(in the rows, 128 means zero)
A state moves one step at a time under one of 6 hidden systems, and each row is a state written as 22 numbers. Each run below is a few steps of one system.
P, trace 1 (11 x 22):
[[184 121 118 132 174 159  90 127  97  77 154 106 156 127  80 123 170 133
  128 147 139 182]
 [ 78 146 112 121 147 106 123 129 170 134 146 156 107 168 174 108  73 133
  194 109  95 121]
 [176 133 180 113 106 106 169 132  83 100 117  95 168  88 157 167 107 112
   95 128 108 115]
 [ 85 140  89 102 113  99 121 112 105 154 148 129  85 178  52 126 149 129
  115 122 178 149]
 [102 115 146 160  97 149 139 135 178 191  90 146 123  93 167 122 121 127
  112 141 102  70]
 [196 127 123 137 158 182 108 137 108  88 133 113 150 110  83 134 183 136
  101 145 146 175]
 [ 80 131 107 126 159 133 104 127 170 134 145 163 107 183 167  97  91 139
  191  98 124 144]
 [184 115 187 117 105 112 154 123  95  98 116 102 167  85 181 143  90 123
  122 121  86 114]
 [106 139  95 103 124  72 120 114  84 124 148 119 109 168  47 130 137 118
  122 130 169 161]
 [ 71 133 140 147 100 122 144 130 175 198 112 141 118 110 155 132 116 123
  123 144  94  57]
 [196 139 125 132 139 182 136 149 116 103 120 111 142  95  86 155 182 135
   75 149 141 156]]
Q, trace 2:
[[ 78 125 149 141 132 153 129 132 196 189 139 165 121 176 168  98 100 122
  153 133 104 119]
 [178 155 180 105 136 168 127 101 105  61  85 112 137  90 124 138 112 119
  113 143  92 139]
 [ 75 100 102 125 128  91 115 106 137 112 167 153 107 181  90 118 121 147
  131 137 171 190]
 [102 106 170 126 142 116 121 141  98 164  92 123 128  88 159  90  74 139
  119 127 104  53]
 [167 165 108 109 127 116 128 131  82 123 135  89 141 136  44 160 162 106
   82 142 142 150]
 [ 72 127 134 138 141 143 133 147 180 203 165 153 126 193 153 110 120 119
  144 127 127 121]
 [187 159 188 100 129 186 135 114 111  95  85 113 135  99 148 131 110 115
  118 127  85 123]
 [104 112 112 126 116 107 119  95 140  98 149 155 117 185  84 127 137 128
  128 140 169 215]
 [ 79  90 169 136 136 117 111 120 124 156  98 140 120  97 164  81  73 144
  137 138 101  69]
 [162 166 110 109 133 110 121 128  72 100 118  89 139 103  47 159 137 119
   84 147 129 136]
 [ 63 125 116 135 156 120 134 155 159 193 184 142 130 193 130 120 130 127
  133 131 148 124]]
P, trace 3:
[[178 105  71 142 153 157 128 196 134 147 157 133 112  99 128 106 149 180
  131 115 137 117]
 [179 106  99 160 134 112 130 165 145 139 168 134 183 161 182 126 129 118
  169  98 127 163]
 [160 119 150 116  76  92 145  79 137 104 165 118 151 158 163 144 145 102
  177 120 101 165]
 [ 89 150 134 124  88  76 140  65 123  92  78 139 111 119 118 157 143  85
  150 133 135 130]
 [ 51 136 127 133 134 134 117  93 118 113 100 113  99  73 115 155 158 142
   97 133 150  69]
 [129 123  77 131 159 165 129 178 127 130 128 133  82  77 114 121 149 186
  110 118 151  91]
 [168 100  83 158 157 138 125 195 130 153 158 129 159 133 174 117 130 152
  140  89 153 133]
 [193  95 126 131  89 106 138 122 135 130 188 119 159 161 170 121 142 128
  174 108 106 168]
 [134 134 133 136  80  62 142  75 134 103 108 140 144 145 134 144 140  73
  179 135 116 160]
 [ 57 150 146 131 112 108 122  59 130  96 105 113 119  96 119 170 160 106
  123 145 125  96]
 [ 88 147  96 117 148 154 136 137 126 104 103 134  67  68 105 142 152 168
  106 127 149  83]]
X, trace 4:
[[184 121 153 109 156 114 136 171  52 126 117  98 148  85 120 108  92 139
  107 123 115  94]
 [120 157  95 115 120  74 138 150 117 190 182 109 145 197  95 142 120 101
  129 120 131 134]
 [139 124 185 135  88 173 165 132 169 188 110 142 132 143 183 126 143 101
  121 126 112 111]
 [155 164 123 123 121 171 120  98 130  82  76 139 121 145  93 155 163  99
  113 120 161 190]
 [ 40 105 118 143 146 142  91  83 182 102 143 153 101 129 136 115 125 161
  151 151 124 136]
 [159 107 153 118 161 137 112 140  77  89  99 114 128  59 127  95  92 162
  115 135 109  97]
 [119 147  88 115 152  56 119 155  89 150 178 100 152 162  78 133  99 120
  126 129 126 129]
 [135 120 174 125 102 135 163 152 146 214 153 120 140 145 174 117 126 111
  129 129  97  81]
 [184 176 138 112 105 162 154 129 117 124  81 129 132 154 111 158 155  81
  104 107 153 172]
 [ 49 124 122 142 123 155 110  78 195 119 138 161 103 168 134 136 157 130
  141 137 149 161]
 [142 100 159 129 144 179 104 108 118  77  77 137 108  62 140  94 110 164
  121 138 114 115]]
X, trace 5, 11 rows:
[[141 144  93 133 163 100 107 134  75  75 140  86 163  91  79 170 135 135
   95 140 138 134]
 [ 88 129 110 114 144 105 154 166 151 180 202 130  95 135 140 109 132 154
  167 143  97  73]
 [196 143 153 109 116 151 161 166  84 143  89 122 145 130 179 134 101 116
  112  68 145 124]
 [121 115 105 128  86 109 130 102 145 145 158 140 124 198  88 137 158 115
  123 127 171 200]
 [117 103 150 163 102 161 112  93 183 142  70 161 118  95 166  99 133 122
  157 147  97 107]
 [151 146 105 139 158 132  98 114  96  47 108 101 158  84  97 171 137 132
   99 135 136 151]
 [ 70 119 103 113 159  93 136 143 146 135 205 131  93 126 123 113 133 166
  170 154 102  92]
 [178 130 154 107 128 129 153 168  72 145  99 114 137 106 182 116  83 133
  121  75 127  88]
 [139 126 101 121  88  87 143 129 112 162 162 122 138 193  82 145 142 108
  101 118 173 185]
 [116 113 145 161  91 157 128 111 196 184  93 163 119 130 162 101 151 107
  155 142 104 110]
 [169 153 119 144 139 169 107 107 121  54  82 116 156  92 120 172 145 122
   98 123 137 165]]
H, trace 6, 11 rows:
[[ 91 131 165 128 205 156 101 122  93  94 135 110 140 118  87 124 179 117
  120 168 153 126]
 [ 86 147  91 111 150 149  95 138 152 146 141 136  90 145 117 100  53 179
  124 112 102 109]
 [160 111 174 129 149 117 164 189  97 154 134 122 184 137 153 133  82 118
   78 130 137 142]
 [156 121 127 105 100 134 112 119 110 201 152 118 102 188  76  79 169 108
  151 126 137 138]
 [110 148 156 143  72 110 138  87 178 140  82 154 145 141 139 149  85  89
  118 150  88 143]
 [107 142 187 123 180 164 115 105 107  88 131 111 148 130  97 139 194  95
  125 173 141 140]
 [ 64 148 102 108 155 157  84 107 153 116 128 142  81 148 115 102  72 169
  138 116 115 122]
 [134 105 177 131 161 121 147 173  96 132 127 120 176 111 157 130  66 141
   69 134 132 128]
 [163 116 114 107 127 129 111 152  92 199 161 115 107 174  61  76 155 127
  134 131 145 136]
 [121 146 135 147  72 100 139 112 180 182  97 150 152 155 142 137  77  89
  125 139  86 130]
 [133 150 196 118 152 166 138 109 116 106 137 109 157 142 109 149 200  78
  125 171 128 144]]
G, trace 7:
[[115 151 159  94 151  97 180 167 112 110 109 143 105  97 147 127  56 141
  123 139  99  93]
 [151 140 137 120 140 142  93 127  66 159 128  85 168 176  85 134 149  91
   93  99 170 150]
 [ 89 134 123 118  87 145 136 117 191 181 118 166  74 146 104 104  90 150
  116 153  99 122]
 [182 140 183 138 166 152 138 144  99  81  60 138 168 101 136 127 120  91
  120 141 126 154]
 [105 123  90 134 132 142  59  83 148 126 174 115 127 166  63 115 152 143
  132 150 121 165]
 [ 96 131 158 102 156  94 165 148 129  93 117 156 100  95 150 111  55 152
  143 156  91 102]
 [165 137 142 110 148 126  99 129  43 132 137  73 170 152  89 135 143 103
   97 102 160 142]
 [ 73 138 103 116  88 118 130 121 174 198 131 153  80 158  91 113  90 146
  112 144 111 112]
 [173 147 195 128 157 160 154 155 103 115  58 135 161 101 149 126 109  90
  108 137 121 128]
 [129 137  89 137 126 163  66  91 152 129 155 121 132 176  60 125 162 130
  119 139 134 184]
 [ 83 120 159 118 154 110 150 133 157  90 112 173  97 105 152 100  62 153
  156 165  91 121]]
Q, trace 8 (11 x 22):
[[ 64  92 177 148 169 112 132 125 139  94 140 134 155  92 190 132 102 145
  137 152 112  99]
 [152 147 102  73 118 107 128 120  60  96 147  89  84 108  84 132 126 159
  121 104 133 111]
 [ 92 114 104 151 128  98 147 172 121 193 124 145 148 171 142 138 121 113
   97  93 198 132]
 [180 130 173 121 112 185 123 125 117 178 115 102 130 104 126 104 185 107
  132 142  91  79]
 [158 176  72 138 118 142 122 122 181 113 113 157 126 172  97 147 122 112
  138 128 120 202]
 [ 84  84 184 154 155 138 125 111 167  97 139 151 159 113 194 120 113 138
  149 157 108 132]
 [152 136 113  80 113 100 120 101  79  69 130 105  84  94  92 119 103 161
  140 121 110 123]
 [ 70 104  98 155 134  63 138 154 108 159 130 140 152 152 131 147 106 122
   97 105 196 131]
 [149 129 160 112 120 160 127 139 100 193 136  89 120  97 122 110 176 124
  121 137 101  47]
 [171 194  73 126 126 154 135 149 159 138 111 142 127 176  95 157 134 104
  123 109 133 180]
 [108  90 188 155 147 171 127 116 178 122 143 152 160 143 196 116 137 124
  147 148 117 149]]
D, trace 9, 11 rows:
[[100  82 141 121 144 144 155 132 137  63 163 143 106  89 166 141 122 195
  106 134 152 147]
 [172 105 114 115 158 106 120 164  65 140 113 132 103 120 109  63 149 125
  184 113 151 114]
 [136  84  77 169  77  78  99 117 137 156 167 102 178 124 144 148 100 151
  105 105 121 133]
 [143 140 131 116 113  94 214 173 155 148 159 147 104 113 128 145 166 117
  147 166 108 107]
 [144 170  90 140 118 151  99  93 139 116 103 116 139 150 163 155 173  91
  180  70 134 133]
 [ 99  87 147 121 115 152 157 107 151  65 151 144 108  99 181 156 125 185
  103 120 155 154]
 [158 101 132 114 156 120 129 150  71 120  93 144  85 102 110  64 162 130
  181 124 158 112]
 [132  78  70 176 100  90  71 111 123 140 153  99 174 107 131 133 110 157
  113 108 124 124]
 [140 128 117 121 131  87 203 189 151 147 182 142 112 106 125 139 150 138
  139 173 104 107]
 [160 176  86 132 125 131 115 123 129 136 120 116 144 165 159 148 165  84
  191  70 128 131]
 [106  99 144 119  86 141 164  98 159  82 153 138 119 121 193 172 122 170
  101 101 151 160]]
H, trace 10, 11 rows:
[[156 114 186 106  87 179 139 118 161 183 139 131 106 137 121  91 121 138
  111 163  76 121]
 [143 155 149 135 151 123 119 117 124 104  82 152 161 176  91 125 112  67
  134 148 137 203]
 [ 53 106 175 128 141 128  82  70 136 141 163 111 138 148 129 103 132 125
  146 159  99 103]
 [128 173 157  81 158 140 148 146 113 101 115 131  99 122  85 129  67 145
   91 159  99 129]
 [ 78 125 127 141 169 119  95 145  93 173 129 115 166 177 111 124 111 107
   94 107 182 133]
 [134 116 165 107  91 172 140 135 157 206 151 128  96 138 116  94 113 154
   96 156  90 103]
 [165 156 152 138 139 138 133 140 129 134  74 152 165 172 101 126 112  65
  117 141 138 193]
 [ 75 104 173 136 131 143  80  67 147 149 163 117 145 169 127 101 155 112
  156 156 105 128]
 [122 165 172  84 147 138 147 120 130  86 109 143  98 121 101 119  67 137
  116 169  81 139]
 [ 77 129 139 131 184 113  87 130  74 136 126 108 169 163 104 131 108 107
  100 118 174 134]
 [103 115 144 103 106 155 131 138 144 204 164 123  88 135 102  97 100 170
   93 152 100  87]]
G, trace 11 (11 x 22):
[[145  80 133 143 167 111  90 145  60 114 105 119 161 106 142  94  97 145
  119 102 164 134]
 [162 106  91 123  96 104 110 144 121 196 179 104 116 127  73  91 126 155
  126 152  93 106]
 [150 176 143 132 124  77 170 160 136 153  97 139 161 138 141 145  90  70
  145 142  86 115]
 [115 156 177 116 126 179 120  94 141 136 157  99 159 182 119 160 173  89
  105 137 126 152]
 [ 77 150 124 100 121 159 148  99 165  85 101 175  51 133 123 132 119 156
  132 126 145 152]
 [126  86 151 145 162 144  89 115  75  86  77 129 146  96 146 104 115 142
  112 106 172 139]
 [149  93  71 135 117 119  86 140 121 159 164 109 110 101  62  90 131 179
  119 147 111 112]
 [150 154 121 139 152  67 155 183 126 150 114 135 161 122 142 124  73  98
  155 142  82 101]
 [147 158 169 107 124 150 129 120 119 162 181  84 170 189 123 153 152  88
  112 130 108 143]
 [ 84 164 139  91  94 139 171 100 172 121 107 172  63 165 122 142 120 124
  132 127 136 155]
 [113 103 183 138 140 165 103  90  93  84  56 134 139 104 150 121 129 117
  105 112 172 141]]
D, trace 12:
[[147 163 171  68  96 149 153 107 116 152 180  94 108 180 125 140 150 112
  137 117 101 127]
 [ 84 157 121 123  94 121 137  94 139 113  49 162 103 139 152 154  78 113
  113  83 159 139]
 [109  91 200 140 138 176 121 109 103 131 100 116 141  92 126 119 180 119
   85 155 159 108]
 [145 138  71 128 138 165  77 131 137 130 113 128  87 103  56  92 115 170
  118 141 109 123]
 [122 117 127 172 192 100 121 176 145 127 144 138 203 136 147 128  87 114
  130 159 113 147]
 [168 150 155  75 113 129 143 127 110 155 207  94 122 182 107 119 131 125
  145 135  86 138]
 [ 92 163 119 118  88  86 147 106 141 134  77 156 119 163 159 154  63  98
  133  84 136 140]
 [ 99 111 208 125 111 160 142  95 105 137 103 110 139 110 141 145 180 102
   86 141 153 104]
 [123 152  82 120 128 182  88 114 139 123  85 135  68  99  68 110 135 163
  107 127 131 115]
 [121 105 130 179 202 139 101 170 141 114 115 141 192 112 146 120 101 129
  115 153 130 143]
 [184 128 143  86 138 140 124 143 108 144 207 102 125 166  86  96 127 145
  142 152  86 153]]

Which system made each run below?
trace 13:
[[100 147 114 126 126  84 123  81 130  39 108 131 133 109 161 166  96 126
  159 110 116 143]
 [ 73 128 143  97 138  79 159 122  74 100 136 113  97  93 139 145 137 140
  131 120 152  74]]
 | P
trace 14 (2 x 22):
[[110  97 178 131  66 169 126  70 130 152  92 124 106 111 138 126 185 117
  103 126 149 111]
 [132 133 106 150 134 169 103 103 168  78  74 164 106  98  86 123 136 142
  112 163 132 172]]
 | H
trace 15, 2 rows:
[[181 129 177 136  99  88 142 119 116 152 103 117 170 116 124 113 127  69
  152 167  72 116]
 [ 88 181 107 126 133 122  98  84 144 104 139 111 140 156  59 175 143 103
  103 158 121 158]]
 | P
trace 16, 2 rows:
[[152 167 112 103 157 224  97 128 142 128 119 129  80 146 108 100 160 147
  150 108 123 131]
 [103 120 131 125 159 137 120 127 154  78 135 155 142 156 159 128  40 162
  113 116 130 190]]
 | X
trace 17, 2 rows:
[[187 115 116 161 111 155 135 129 158  97  78 154 117  60 140 115 161 133
  153 148 105 129]
 [102 128 101 151 196 126  82 121 109  68 145 118 165 138 143 145 152 124
  159 106 161 155]]
 | P
trace 18 (2 x 22):
[[153  95 133 138 150 170  78 132 105 149 189  75 169 126 117 119 151 158
   98 131 119 119]
 [179 169 114 106 132 113 168 177 159 138 141 152 112 143 110 114  83 127
  157 154  67 145]]
 | X
trace 19:
[[ 38 101 160 115 119  91 104  71 137 118 147 131 117 141 146 113  76 146
  141 139 106 114]
 [137 145 166  96 156 124 147 155  67 119 106 106 124  91  76 127 103 131
   72 159 127 101]]
 | H
trace 20:
[[118 113 151 125 116 126  99  81 146 113  86 170 104 155  90  75  98 112
  159 159 115 178]
 [ 94 119 177 148 164 100  89 100 112 103 121 106 184 107 110 126  96 109
  116 182  87 114]]
 | H
trace 21 (2 x 22):
[[130 141 129 105 152 127 113 101 152  61 177 127 125 145 151 120  90 152
  186 131  72 159]
 [102  98 149 108 108  67 162 118  97  82 135 132 130 116 174 148  59 155
  109 101 149 144]]
 | Q
trace 22:
[[117  97 167 124  99 106  97  54  98 122 146 108 147 162 123 110 177  90
  167 130 138 148]
 [ 84 138 121 114  78  99 148  87 139 102 117 125  81  70 116 161 119 159
  106 146 105  88]]
 | G
trace 23:
[[ 77 141 140 105 146 108  91  92 116  98 141 110 134 146 152 124  40 147
  135 107  92 114]
 [117 112 167  92 141 100 166 161  66 139 157 107 128 121  94 134 107 145
   65 144 155 118]]
 | H
trace 24:
[[134 128 152  85 104 132 151 108  89  84 133 102  90  73 104 148 125 170
   81 140 122 105]
 [ 65 139  92 124 172  78 137 172 103 162 115 151  98 145  96 112 116 118
  143 123 173  99]]
 | X
trace 25:
[[204  95  99 122 144  98 142 186  93 130 183 118 141 127 129  98 130 151
  160 117 128 146]
 [142 134 101 146  95  61 134 127 142 168 163 124 172 177 154 142 121  87
  174 112 105 140]]
 | P
trace 26, 2 rows:
[[126 129 132 117 163  69 134 144  51  89 108 117 157 134 134 144 102 108
  124  93 182 146]
 [ 92 104 128 115  88 142  97 106 120 215 163 101 104 150  96 101 137 151
  101 125 129  84]]
 | G
trace 27, 2 rows:
[[125 130 159 150 166 104 123 148  95 138 142  95 207 133 100 157 138  84
   84 167 134 133]
 [133 178 138  92 121 168 139 127 156 174 165 110  90 150 102 122 167 118
  157 148  74  88]]
 | X
trace 28 (2 x 22):
[[105 173 120 122 134  83 102 127 104 169 130  93 163 153  86 143  78  95
  108 136  95 101]
 [112 141 192 117 131 159 169 154 140 187 160 111 143 145 130 145 152 106
   87 165 113  98]]
 | X
trace 29, 2 rows:
[[162 175 150  89 169 150 141 125 132  65 157 120 112 129 114 131 143 120
  181 157  72 142]
 [ 81 183 112 112 145 102 140 132 121 107  95 136 131 157 161 171  59 114
  117  75 149 130]]
 | P
